Each row has a name. Each piece below is followed by the name of the row it came from, unless a question asks for something else. Each question is about the rows just above it. Places in a row count from 0.

ruk: [ 66 110 148  88 197 131]
labuk: [102  93 105  95 172 115]
firon: [109  96 107  99 165 114]
nidep: [147 160 151 157  91 141]
povef: [108  95 102  99 165 152]
Munob: [153 160 146 159 158 140]
nisi: [146 106 150 157  92 142]
kov: [107  95 105  98 167 115]
[153] is at row and place  Munob, 0
[66] is at row and place  ruk, 0
[152] is at row and place  povef, 5
Row and place of [98] in the named rows:  kov, 3

Duge: [125 122  91  89 148 175 162 174 163 101 172 159  73 174 178]
boki: [ 83  74 155 166 131 160 115 147  98 173 158 126 102  99 165]
zikoz: [113 134  79 165 153  97 112 154 110 180  95 102 139 180 120]
mib: [126 112 180 159 137  93  97 142 181  80 171 153  94  98 104]
naf: [ 92 179  87  82 121  93 165  91 112  82 171 129  95  70 125]
[89] is at row and place  Duge, 3
Row and place of [134] in the named rows:  zikoz, 1
Where in the named rows is [92]?  naf, 0
Row and place of [101] in the named rows:  Duge, 9

dupig: [143 161 143 146 144]
rizuv: [130 134 133 135 129]
dupim: [167 156 153 136 133]
tuka: [153 151 137 156 179]
sep: [165 158 144 153 168]
vopo: [167 156 153 162 153]
Sem: [133 152 154 136 124]
The row with [153 151 137 156 179] is  tuka
Where in the named rows is [162]?  vopo, 3

guvel: [125 126 127 127 130 129 128 125 131 129 127 126 127 126 129 127 127 126
 129 128]
Fizuk: [125 126 127 127 130 129 128 125 131 129 128 126 127 126 129 127 127 126
 129 128]
Rovob: [121 136 136 113  92 114 114 137 114 122 137 139 138 117 144 125 130 122
 114 120]
Row and place of [120] in the named rows:  Rovob, 19
Where in the named rows is [92]?  Rovob, 4
Which row holds [125 126 127 127 130 129 128 125 131 129 128 126 127 126 129 127 127 126
 129 128]?  Fizuk

govi: [134 140 137 111 187]
sim: [ 90 187 154 168 136]
gis: [155  87 157 138 181]
fim: [156  91 182  93 155]
[137] is at row and place  govi, 2
Where in the named rows is [157]?  gis, 2
[181] is at row and place  gis, 4
Where in the named rows is [154]?  sim, 2
Where in the named rows is [138]?  gis, 3

gaz: [ 85  77 158  90 151 156]
tuza: [157 150  61 136  89 126]
marer: [195 128  62  69 120 125]
Kaga: [191  93  90  76 108  62]
Row and place of [76] in the named rows:  Kaga, 3
Where in the named rows is [120]?  marer, 4
Where in the named rows is [151]?  gaz, 4
Row and place of [126] in the named rows:  tuza, 5
Where in the named rows is [61]?  tuza, 2
Where in the named rows is [156]?  gaz, 5

Fatur: [ 84 145 174 119 126 178 168 159 104 122 177 107 168  70 123]
pina: [ 75 127 151 142 165 127 174 127  91 127 131 145 103  80 169]
vifog: [117 165  77 173 120 180  74 135 143 109 117 101 129 179 108]
[122] is at row and place  Fatur, 9
Row and place of [108] in the named rows:  vifog, 14
Where in the named rows is [126]?  Fatur, 4
Where in the named rows is [179]?  vifog, 13
Row and place of [173] in the named rows:  vifog, 3
Row and place of [75] in the named rows:  pina, 0

